In the data rows, the value 128 means zero.
Some points:
[ 93 113 100 112 123 108 144 150 167 127 148  94 136 214  59  90 141 155  94 241 138 123 113 129  67 122 113 117 117 168 162 183 128 161 120 184 139 186  82  85 135 161 127  93 156 164  99 178  61  48 195  95 169 136 127 134 146 160 149 194 141 157 133 118]
[165 157 177 133 125 106 132 163  91 183  30 166 157 135 138 186  87 100 164 134 191 189 125 136 219  97 172 189 201 170 143 113 123 208 162 204 121 109 163 104 159  56 176 126  53 178  75 102 136 117 229 130 119 144  63 126 154 190 116  79 101 116  82 173]
[128 106 126 102 103 123 149  86 146 120 142  46  77 144 156 108 190 168 128  82 134 131 129 131 111  56 104 105  42 111 132  90  84 145  91  96  86 109 189  60 101 147 151  89 183 158 138 134 126  96 175 129  98 163  73  81 162 189 100  92 198 165 171  89]
[ 98 172 194 167  87  94 112 173 123 141 159 111  58 182 174 120 114  75  81 106 168  93 196  78 146 213 146 110  76 159 148 193 145 161 124  80 179  76 189 191 136  71 158  90 135  75 180 165 106 146 131 103  96 181 202  76  82  80 138  74 122  94 134 187]
[127  81  89  99 172  92 187  52 141 165 171 233  59 195  97 105 152 152 120 106 158 188 168 197 125 125 117 117  99  95 180 105  64 151 141 170 111  53 110 215  70 121  87  73 161 145 158 125 104 151 148  82 101 142  82 173 140 107 101 193 145 122 146  79]
[116 118 109 167 177 114 144 175  97  81  94  73  66 111  77  57  81 199 123  89  92  82 125 145 164 146  61 102 162  35 151 130 129 136 157 150  70 155 123 121 167 109  97 127 131 116 151 103 132 116 176 119 169 105 128 100 121  95 141 144 143 103  36 107]
[192 140  71 232 227  50 187 135  91 102 113  91 150  77 172  62 103  76 133 136 160 157 129 104  79  87 132 111 136 187  65  87  99 127 104  98 179 162 134 108 126 108  56 190 110 105  89 101 157 160 143  90 161  91 129  88 102  83 115 110 108 141 130  76]
[116 140  87 118  70 122 122 167 118 158 168 150 130 102 129 100 176 183 107 112 152 186 154 210 130 222  91 102 180 147 117 140 151 178  90 129 111 131 104  63 176 202 119 204 172  95  75 147 150 184  99 106 145 189 178 157 145 221 141  46 110 163  87 110]
[ 93 189  71 107 149 106  83  73 143 102  73 160 140  83 112 132  73 116  98 100 128  69 142 120 187 107 121  78 114 160 124 106 122 126  62 129  84 104 105  85 218 172  99 198 138 123 157 170 153 149 163  84 129 150  74  75 209  58 113  70 120 113 194 151]
[146 146 158 143 171 131  58 177  72 154 177 146 137 144 153 163  77 166 168 103 194 179  73 161 101 105 143 153 129 168  81  98  82  50 133 205 148 133 175 192 191  67 179 165 111 173  78 188 182  67 138 173 100  77  36 174 171 159 108 130 110 135  86 160]
[168 125  86 104 201 171 102 135 109 190 174 148 164 127  30 130 134  73 130 131 193  32  63 107  81 158 182 163 160  83  86 130 164 113 148  88 104  78 141 163 112 123 182  57 125  75 132 113 132 137 101 151  68 104 170 108 139 154 113 118 114  98 112 118]
[155 105  85  71 169 146 122 134  65  72 101  97 140 137 189 199 120  95 149 146  59 114 153  84  47 189 107 125 144 123 127  94 158  68 162 191  65  92  76  80 119 159 103  50 107 100  84  78 139  61  94  94  98 118 113  62  60 126  72  89  93  99 180 127]
[158  82 206 158 160 165 114 152  83 150  95 173 165 163 146 152 137 203 120 119 186  34  74 195  65  55 156 163 171 158  90 117 153 179 132 158 128 136 191 167 105 237 158 129 117  44 119 177 109 128  94 183 124 102 129 172  79  64  62 124 102 100 155 143]
[107 119 147 114  77 105 150  80 104 160 176 182  98  12  89 127 132  55 145 105 158 189 139 169 154 161  93 133  46 171 137 131  81 128 152 133 111 187 131  28  90 157 115  54 126 123 169 117 121 154 163 110  79 107 163 175 111  56  92 218 161 123 142 124]
[164 109  98 105 143 140 133  83  53  98  74 158 155 133  83 195 123  54  69 111 124 106 140 136 100 125 135 131 126 124 124 164 137 111 167 111 162  93  96 168 142 135 136 203 129  53 126  70 108  45 105 231 126  82 170 128  73 210 138 148 180  91 161 126]
[132 104  84  66 178  91 124 115 146 203 146  86 128  39 100 233 196 123 192 137 114 174 134 142 114 138 109  54 137  97 125 107 107 197 132  98 163 159 207 155 129 179  84 131  74 192 203 133  95  90 137  90 153 101  80 156 119  65 128  86 174 167 177  85]
[178  92 211  51 185 151 157 139 165 155  94 128 134 129 150  78 143  90 162  99  88 107  94  43  87 133 101 164 138 136 145 175 149 168 138  77 122 122  47 125 177 135 180 154 145 166 190  89 185  79  88 138  71 101 114 211 159 127 185 123 103 108 131 126]
[113  85 180 188 170 146  61  50 155  67  75 133  75  80  91 131 166 177 139 176  69 122 147  76 129 187 119 194 140 190 161 148 165 110 160 144 151  78 174 170  92  90 193 199 161 194  96 186  59 184 104 125 129 195 134  63  63 114 171 182 197 181 163 165]
[ 97 170 111 195  66 116 167 132 158 117 188 128 131  85 124  73  91 136 118 141 155 142  98 123 161 123 111 106 220  77 119 116 133 186 124 101 109 186 137  97 201  41 111  87 170 126 170  94 133 141  62 192 151 155  93 106 107 126 101 169 138 129 204 149]
[112 155 117 152 105 136 155 172 181  94 174 157 174 133  82  75 166 159  52  76 114 183 196 144 128 182  98 122 175 201 159 121 183 159  64 140 137 158 148 149 137 148 124  53 136 151  62 157 104  92  85  97 171  66 158 168 173 187 108 111 191 165  82 111]
[161 126 168 233 180 172 159  93 200 154 190 155 162 185 185 193  66  80 194 103  41 165  98 159 137 114 180 124 195 168  81 101 162  91 150 182 183 132 108  92 100 214 151 104 209 186 185 114 177  90 150 175 117 136 192 161 142 140 203  97 102  75 139 156]
[134 140 108 101  58 110 158 103 143  99  94  69  78  66 116  96  78 145 134 126  92  97 167  94 173  88 114  80 172 160 150 143  65 109  57 123 150 119 102 145 153 162 128  18 150 117  93 174 123 151 122 225 107 138 142 117 111 117 129 145 126 154  60 120]
[135 119 145  83  88 154  57  99 154  72 105 144 153 133 179  84 134 109  94 124  71 133  81 137  81 132 155 112  84 169 111 127 168 126 126 148  86 128 161 179  99  79 109  90  76 186 208  58 171 180 186 180 157 109 158 164 133 166 187 101  73  93 170 163]
[124 125  93  59 104 182 105 128 133  37 123  80 138 150 169 175 106  93 151  70 171 106 125  91 157 116 111 198 119 126 150 160 125 116 184  74 190 133 120 162  95 223  62 154  85 111  74  98 157 140  85  64  86 108 100  89  87 168 174 214  99 140 174 164]
[114 159  91  81 112 117 179 157 146 120  81 126 131 215  98  86 182 141 157 198 164 129 124 107 182 173 120 136 135 140 157 183 105   7 132 200 194 200 134  99 133 182 113 116 162 145 200 170 103 166 168 132 148 152 180 135 146 168  85 152 163 167 157  87]
[131 182 121 130 145 127 111 183 162 118 100 116 194 146 219 126 177 148 102 119 175 128 118 133 155 144 120  83 182  86 174 116  87 130 147  97  69 164  48 167 143 111 126  66 175 112  72 170 120 144 195  69 180 158 195 171 134 126 118 219 187 185  76  99]
[111 152 156 142  51 112 144  96 157  98 161 158  92  66 123 109 138 136 157 151 148  43 128 113 166 169 158  75  75 106  99  78 164 177  99 168 174  79  57 147 150 183  95 155 172 121  74 115 146 115 133 146 174 147  25  64 173 148 101  91 149 133  46 112]
[160 202  83  98 115 145  76 183  66 171  48 163 156 188  97 126  65 144 209 137  82 120 110 170 141  94 168 158  92 168  85  54 147 194 125  94 146 136 143 121  59  90 184 135  99  75 201 149 146 103  37 128 137 147 181 103 146 104 108 146 108 141  80 111]
[149  86 173  54 165 162 136  88 176 122 139 191 131 111 175 132 111 251 119 192 117 141 143  77 111 134 108 173 125  83 152 155 151  74 121  31 195 107  75  95 118  87 148 190  83 183 153  73 211 116 181 122 138  76 172 166 131 161 136 149 106  94 151 145]
[ 84  83 119 146  83 158  77 114 106 158 116  92 101 170 178 107 127 108 122  75  76 151  71  82 122 109 111 133  73  51 144 167 168 121 130 119 193  54  72  84 115  80 147 123  94  90  91 155  77 197 136  94 142  22 136 123  78 139 151 136 107 116 178 111]
[128  89 147  96 155  92 176 120  95 139 188  98 135 154 104 113 108  69 113 152 162  91 138 134 177 158 157  90 143 123 129  75  81 134  74  99  51 184 155  63 126  87  86 198 130 189  58 120 115 142  54 173 172  64  88 100 108  69 133 141  80 116 144 130]
[ 97 161  95 181 109 106 178 127 105  68 184 119 129 114 104 179 202 156  85  90 105 120  69 112 160 105 131 156 124 107 135  98  71 124 124 105 107 149 107  64 148  97  93 140 104 122  92 122 113 111 102 141 179 204 186 212 149  45 110  93 102  87  64 109]
[ 80  60 123 165  96 127  87 140  70  96  55 130 147 133 160 111  94  81 140 129  72  85 201 169  57 100 175 107  69  50 110 186 170  88 124  94 163 179 175 179  81  90 155  97 134 208  62  94 139 162 132  97 116 201 101 210 149 131 171  74 118 118 169 172]
[136 118 136 125 109 169 109 117 104 174 124 147 136 129 137 127 111  70  61 148 139 170  67  99 137  91 140 121 159  83 108 156 153  27 152  58 129  96 129 122  79 186 169 140  71  76 166  60  72  77  63  81 120 149  87 104  92 129 145 142 123  81  58 127]
[105  69 156 184 116 136 121 135 179 195 166  83  92  98 184 149 138 150  81 200  76  54 192  86 161 145 109 158  72 189 176 135 163  70 179 204 140  86 189 136 126  56 141 188 115  22 163 168 117 170  85  70 100 174 126 183 106 159 174 178 127 167 136 164]
[163 123 168 171 109 154 104 177 145 174 116 170 173 177  88 164 111 155 181 123 110 182 150 179  88  73 158 166  78 166  90 116 132 123 198  59  76 144 151 177 226 106 103 137  72 160 121 159  97 178 110 171  84 102 146  12 200 143  96 125  86 135  76 172]
[ 86 170 161  43 104 103 119 168 155  86 194 110 112  60 136 109 161  83 114 142 148 161 150 144 130  45 136 156 178  56  87 107 110 143  73 238 100 176  86 144  99 101 114 200 149  95 116 121 133 158 113 113 160 138 184  72 148  89 133  70 109 130 108 102]
[108 190 115 186 108 124 168  93 157 144 107  54 128 145  62 157 154 190 160 133 141 190 140 146 136 143 102 100  79  71 156 156  84 148 108  85  40  90 129 163  32 111 106 141 141 109 183 116 154 120 181 157  89 128  52 143 117  90 118  88 148 165 171  96]
There is one direction along which these points spread out most. Take the direction at right angles to it along which they spread out most. Go by this last direction. For each point below, how far along it does it lie, from 0 to 99? 50 is the average, and the first point above lies past it. One standard deviation of the points above along it is 16.
[127  81  89  99 172  92 187  52 141 165 171 233  59 195  97 105 152 152 120 106 158 188 168 197 125 125 117 117  99  95 180 105  64 151 141 170 111  53 110 215  70 121  87  73 161 145 158 125 104 151 148  82 101 142  82 173 140 107 101 193 145 122 146  79] 61
[ 86 170 161  43 104 103 119 168 155  86 194 110 112  60 136 109 161  83 114 142 148 161 150 144 130  45 136 156 178  56  87 107 110 143  73 238 100 176  86 144  99 101 114 200 149  95 116 121 133 158 113 113 160 138 184  72 148  89 133  70 109 130 108 102] 38
[128  89 147  96 155  92 176 120  95 139 188  98 135 154 104 113 108  69 113 152 162  91 138 134 177 158 157  90 143 123 129  75  81 134  74  99  51 184 155  63 126  87  86 198 130 189  58 120 115 142  54 173 172  64  88 100 108  69 133 141  80 116 144 130] 34
[131 182 121 130 145 127 111 183 162 118 100 116 194 146 219 126 177 148 102 119 175 128 118 133 155 144 120  83 182  86 174 116  87 130 147  97  69 164  48 167 143 111 126  66 175 112  72 170 120 144 195  69 180 158 195 171 134 126 118 219 187 185  76  99] 53
[132 104  84  66 178  91 124 115 146 203 146  86 128  39 100 233 196 123 192 137 114 174 134 142 114 138 109  54 137  97 125 107 107 197 132  98 163 159 207 155 129 179  84 131  74 192 203 133  95  90 137  90 153 101  80 156 119  65 128  86 174 167 177  85] 47
[ 97 170 111 195  66 116 167 132 158 117 188 128 131  85 124  73  91 136 118 141 155 142  98 123 161 123 111 106 220  77 119 116 133 186 124 101 109 186 137  97 201  41 111  87 170 126 170  94 133 141  62 192 151 155  93 106 107 126 101 169 138 129 204 149] 42
[135 119 145  83  88 154  57  99 154  72 105 144 153 133 179  84 134 109  94 124  71 133  81 137  81 132 155 112  84 169 111 127 168 126 126 148  86 128 161 179  99  79 109  90  76 186 208  58 171 180 186 180 157 109 158 164 133 166 187 101  73  93 170 163] 57
[178  92 211  51 185 151 157 139 165 155  94 128 134 129 150  78 143  90 162  99  88 107  94  43  87 133 101 164 138 136 145 175 149 168 138  77 122 122  47 125 177 135 180 154 145 166 190  89 185  79  88 138  71 101 114 211 159 127 185 123 103 108 131 126] 54
[163 123 168 171 109 154 104 177 145 174 116 170 173 177  88 164 111 155 181 123 110 182 150 179  88  73 158 166  78 166  90 116 132 123 198  59  76 144 151 177 226 106 103 137  72 160 121 159  97 178 110 171  84 102 146  12 200 143  96 125  86 135  76 172] 24
[124 125  93  59 104 182 105 128 133  37 123  80 138 150 169 175 106  93 151  70 171 106 125  91 157 116 111 198 119 126 150 160 125 116 184  74 190 133 120 162  95 223  62 154  85 111  74  98 157 140  85  64  86 108 100  89  87 168 174 214  99 140 174 164] 66
[116 118 109 167 177 114 144 175  97  81  94  73  66 111  77  57  81 199 123  89  92  82 125 145 164 146  61 102 162  35 151 130 129 136 157 150  70 155 123 121 167 109  97 127 131 116 151 103 132 116 176 119 169 105 128 100 121  95 141 144 143 103  36 107] 48
[149  86 173  54 165 162 136  88 176 122 139 191 131 111 175 132 111 251 119 192 117 141 143  77 111 134 108 173 125  83 152 155 151  74 121  31 195 107  75  95 118  87 148 190  83 183 153  73 211 116 181 122 138  76 172 166 131 161 136 149 106  94 151 145] 66
[165 157 177 133 125 106 132 163  91 183  30 166 157 135 138 186  87 100 164 134 191 189 125 136 219  97 172 189 201 170 143 113 123 208 162 204 121 109 163 104 159  56 176 126  53 178  75 102 136 117 229 130 119 144  63 126 154 190 116  79 101 116  82 173] 18
